In the rows, zero is written as 128.
Which row each row swaps with, under one turn or mirror:
The rows were stretched afterwards, more along some directions than others.
k724: [127 130 144 113 129 139 136 157 103 108 106 149 126 123 192 110 137 123
 122 113]
k326: [147 109 142 112 142 109 151 119 114 114 115 133 128 145 162 136 118 121
 119 111]
k827: [127 113 122 137 144 119 117 141 138 131 128 135  94 134 160 128 136 162
 136 124]
k99: [125 121 119 143 132 151 111 155 139 143 146 165 118 148 154 110 102 131
 113  90]
k945: [107 128 117 121 131 123 118 138 102 104  99 135 138  99 166 121 140 142
 132 131]
k957: [135 111 134 126 135 131 117 143 108 133 126 126 132 161 136 110 124 102
 122 109]
k816: [136 144 112 136 149 147 116 143 103 117 137 100 128 143 134 130 135 162
 123  93]
k468: [156 144 121 136 143 145 126 129 142 138 137 161 103 143 152  94 101 135
 119 122]
k892: [108 129 111 138 125 125  95 144 158 166 160 128 104 144 112 135 107 133
 116 130]
k866: [127 136 113 147 140 110 136 105 155 147 133 106 111 145 167 140 153 162
  83 129]
k873: [121 135 107 136 145 142 118 148 107 111 121 109 133 109 141 119 140 160
 140 106]
k457: [163 142 140 135 137 148 130 136 117 136 135 139 129 135 148  96 117 131
 130  99]
k863: [137 137 106 135 132 148  87 150 105 102 150 116 116 137 146 138 117 144
 117 100]
k980: [127 148 118 137 120 131 105 124 161 154 149 151 111 122 141 133  88 133
 113 132]
k839: [134 130 148 136 126 121 154 121 121 140 118 143 132 152 132 107 127 110
 122 120]
k171: [147 119 111 121 147 122 123 153  93 151 120 144 110 138 153 119 132 140
  98 127]
k861: [120 133 131 122 121 140 138 116 136 125 105 150 123 121 170 113 141 127
 118 133]
k284: [ 99 132 111 129 133 121 111 126 153 113 137 128 128 115 171 167 110 161
 108 105]
k22: [120 137 111 122 142 129 107 134 118 109 150  93 122 118 156 161 121 160
 125 114]
k479: [117 110 134 127 137 124 125 127 143 110 132 135 105 115 136 120 136 151
 140 131]
k298: [153 124 126 128 132 163  85 179 100 124 168 137 109 130 127 120 107 144
 138  81]
k637: [129 103 136 103 138 137 138 169  82  91 115 150 129 110 185 111 121 131
 142 102]
k181: [130 132 121 103 145 148 111 188 108 123 127 128 110 133 134  96 126 139
 122 116]
k86: [127 133 100 126 149 133 120 140 148 142 137 113 117 123 146 133 110 171
 129 117]
k299: [137 137 141 127 112 134 114 143  85 105 130 133 130 135 158 145 122 121
 114  99]
k426: [161 128 100 127 142 140 140 156 126 123 136 122 131 139 131  99 104 129
 118 108]
k857: [128 122 107 126 123 141 109 132 124 130 135 122 118 131 145 145 135 132
 105 123]
k524: [141 123 100 131 138 138 111 148 128 131 148 119 130 120 132 144 104 131
 108 117]
k3: [117 136 130 126 129 139 118 110 183 126 145 142 101 124 136 117 122 147
 142 150]
k47: [161 119 122 120 162 135 133 159 104 158 126 132  98 145 126  89 133 139
 133 124]
k33: [160 123 118 126 156 143 129 140 144 147 146 143  97 148 115  85  98 140
 155 120]
k163: [124 131 115 126 127 136 121 148 119 129 118 156 127 130 146  93 122 138
 125 115]
k101: [113 132 142 131 120 140  98 132 105  90 124 114 126 123 173 155 144 152
 119  97]
k838: [155 132 142 116 153 144 154 157  89 121 120 130 125 146 145  92 132 150
 127 101]
k562: [136 130 105 124 153 123 136 138 106 142 124 107 142 126 167 142 126 145
  86 118]
k913: [133 134 115 135 152 119 149 129 122 133 108  86 133 144 155 125 170 160
  94 136]
k614: [149 116 142 105 152 135 148 147  77 102 105 113 136 130 137 118 136 144
 148 105]
k305: [138 125  95 125 148 136 109 152 145 138 159 101 115 132 110 117  97 156
 139 123]
k84: [117 132 123 144 154 113 127 107 137 127 109 103 129 118 132 142 150 163
 126 138]
k498: [157 135 115 144 134 136 137 106 145 131 156 114 117 156 135 144 132 146
  98 120]
k878: [146 129 121 146 130 134 120 110 167 146 145 145 103 136 160 129 101 147
 112 117]
k522: [146 118 115 114 140 130 109 161  94 151 128 134 115 153 113 102 127 126
 111 123]
k865: [122 103 115 119 149 135 122 158 155 125 135 138  98 114 121  98 122 156
 154 147]
k516: [165 134 133 128 152 133 166 117 121 125 136 146 119 130 164 118 105 147
 124 108]

k457 swaps with k298
k22 swaps with k516
k468 swaps with k863
k816 swaps with k33
k524 swaps with k724

Which row each row swaps with, under one turn or mirror:
The rows were stretched afterwards, more along some directions than others.
k523: [130 120 135 109 127 140  98 172 156 119 124 142 146 129 107  78 163 162
 134 115 126 139  87]
k464: [179 148 130  65 150  84 135 163 145 144 156 117 150 107 112 133 140 118
 131 121 130 145 111]
k76: [128 149  86  73 164 149  89 151  94 137 124 140 107 128 114  90 133 119
 158 118 137 122 130]
k95: [150 128 142 125 158  83 127 144 103 113 158 147 123  81 105 129 136 163
 126 112  89 130  87]
k814: [142 122 121 116 139 114 129 149 127 106 135 163 125 123  79 102 152 177
 127 111 127 143  87]
k144: [153 139 116 110 178 132  54 147 134 139  92 141 120 146 107  91 151 114
 129 143 101 113  92]
k386: [129 143 108 107 156 130 104 146 114 127 152 138 121 140  95 104 127 131
 123 141  92 108 124]
k198: [163 153 106  51 166 116 120 167  88 144 125 115 162 135 124 102 133 120
 140 122 151 164  96]
k278: [136 126 108  74 105 135 116 154 154 127  90 129 130 121 102 110 151 122
 160 108 148 130 104]
k800: [133 139 129 111 120 128 103 139 109 129 115 143 138 131 112 108 132 124
 119 110 113 148 117]
k575: [126 135 116 107 144 137 119 136 175 138 172 113 145 113 124 104 175 139
 143 135 109 127  98]
k632: [148 137 122  62 125 122 108 154  99 131 117 144 135 125 119 108 138 116
 152  81 128 146  79]
k79: [169 134 112  91 117  89 127 150 156 129 133 137 129  98 125 102 134 119
 140  97 129 143 113]
k419: [154 148  98  87 138 121 109 151 108 134 119 123 110 122  77 135 132 112
 149 121 119 122 123]
k258: [157 160  75  80 187 150 110 148 110 125 115 117 122 144 133  81 165 123
 139 144 124 140  82]
k252: [101 134 126 108 112 153  85 130 105 119 146 178 121  88 126 125 154 165
 154 134 141 110  97]
k832: [154 131 159  82 142  87 127 164 101 119 129 156 150 107 106 122 135 160
 131 115 164 151  94]
k928: [119 131 130 104 123 121  93 168 116 139 118 136 171 124  93 128 117 132
 145  93 110 101 107]
k247: [141 136 110  81 183 127 104 150 118 129  97 136 108 129 141  70 166 121
 137 132 161 146  77]
k968: [133 114 100 111 127 143  98 131 134  99 107 144 116 121 119  77 163 144
 125 104 105 142  66]
k374: [163 137 143  72 140  84 134 179 120 149 159 106 153 106 118 113 126 125
 149 113 155 134 108]
k843: [188 165 126  72 163  85 142 157 143 146 162 106 144 117 131 102 135 114
 139 128 149 145 100]
k248: [153 133 108 128 125 118  94 152 145 128 122 146 151 143  82  79 149 151
 138 113 112 129  89]
k647: [188 131 126  93 154 103 124 148 136 101 140 145 177 164  94 103 150 157
 119  88  92 150  76]
k940: [147 153  86 103 138  92 141 152 129 114 160 131  91  89  79 118 128 145
 144 134 119  91 105]
k679: [163 166  99  76 172 114 133 135 154 132 151 125 122 129 115 111 168 114
 123 149 100 135  85]
k297: [107 112 114  89 126 151  95 150 105 123  99 141 116 113 120 103 147 111
 154 102 135 117 125]
k16: [160 151  94  79 166 145  90 138 147  93  99 142 116 138 124  98 146 122
 126 124  95 143  77]
k420: [144 118 130 159 129 115 100 125 130  97 126 161 142 103 120  88 147 173
 138 110 106 116  79]
k862: [176 163 102 108 158 122  76 166 131 134 141 145 182 139  80 112 111 150
 144 110  96 104 122]
k542: [191 143 115  95 151  82 116 153 141 138 135 131 160 127  91 132 124 130
 170 109 126 103 117]
k781: [181 119 108 137 155  96 116 134 113 106 157 150 164 129 102 102 137 161
 123  89  82 125  95]
k271: [139 124 136 132 150 135 114 137 150 113 126 144 136 138 119 116 141 138
 113 117  80 120 108]
k807: [162 149 119 142 166  98 127 140 135 102 168 145 157 140  91  94 124 176
  99 140  96 132  95]
k708: [114 164  93 119 152 139 118 116 119 136 139 161 107 119 108 120 174 145
 140 157 105 116  83]
k518: [180 159 115 122 168  89 126 152 160 102 163 145 167 143  71 105 150 184
 103 144 100 128  71]
k87: [159 147  95  75 138 111 102 166 126 154 111 132 145 114 111  99 126 116
 179 112 158 133  85]
k663: [172 121 113  99 124 113 114 156 130 113 109 135 168 104 127  84 128 133
 158  76 148 137 115]
k506: [187 140 116  87 148  73 118 159 124 125 118 133 189 151  88 113 112 134
 147  95 112 142  85]
k695: [156 117 125  77 121 115 121 151 121 128 111 138 141 100 137 100 147 134
 166  89 145 159  73]
k532: [129 149  85 115 146 144  84 125 132 114 100 160 111 123 107 104 170 127
 143 137 101  99  72]
k227: [168  99 140  89 118  96 152 176 140  90 130 126 130 108 108 112 122 129
 112  79 107 135  99]
k732: [168 133 107 118 128 117  96 148 129 106 112 168 172 148  73  86 131 181
 132  95 120 146  97]
k671: [142 146 125 103 142 111 112 163 105 142 133 149 131 117  94 117 157 161
 175 151 153 102  93]
k996: [129 168  87 104 149 128  83 154  91 134 133 168 132 123  78 106 140 154
 139 143 114  98 118]
k192: [143 138  78 100 164 149  86 136 126 111 114 127 118 125 105 121 146 120
 147 134  78 125  79]
k924: [150 140 118 104 168 107 101 149 140  93 125 149 128 123  86 116 150 160
 115 105  82 111  62]
k423: [149 120 108  90 136 127 128 168 104 119  96 145 115 118 100 119 143 111
 118 110 116 121 117]
k550: [141 140 104 103 149 124  91 143 139  96  98 167 177 162  72 107 131 164
 131 109  92 147  72]
k533: [176 139  99  83 161 106 120 166 102 130 130 137 176 129 106  77 161 153
 143 109 153 161  95]
k48: [140 158 111 104 159 118 129 148  97 145 118 123 123 139  98 103 154 137
 136 152 146 136 115]
k818: [154 124 128 120 127 129 110 135 181 104 153 157 127 127 116  95 165 160
 116 109  96 136 109]
k477: [160 134 115  76 126  83 149 180 143 120 108 128 129  91 104  94 149 135
 141 106 154 158  74]
k974: [191 141 129 119 155  86  93 148 193 121 119 124 183 152  94  89 138 135
 110 118  90 143  71]
k872: [170 165 121 110 153 121  61 156 109 134 130 168 186 151 101  90 125 164
 129 127 135 126  82]
k485: [194 152  98 101 174  90 105 147 125 120 111 132 132 134 112  85 112 109
 112  96  99 137 104]
k470: [157 176 120 109 172 120  99 141 110 127 143 154 138 164  74 114 154 177
 115 167 116 123  83]
k935: [107 142 130  80 152 151 100 144 116 141 148 148 113 101 132 117 190 141
 151 143 121 122 100]
k824: [160 151 121 130 158 111  87 146 132 114 169 157 135 138  77 116 129 171
 106 144  77 100 102]
k609: [157 107 106  58 131 107 156 172 153 107 105 119 119  97 117 104 158 118
 161  94 139 155  79]
k395: [128 152 110 112 135 133 116 157 106 147 105 156 129 144  99  96 151 137
 132 138 162 110 110]
k546: [140 161 113  93 129 122  72 137 110 134 135 169 139 106 102 107 138 154
 151 127 163 124 113]

k248 swaps with k609
k843 swaps with k807
k824 swaps with k464
k872 swaps with k832
k485 swaps with k271
k800 swaps with k16
k395 swaps with k247

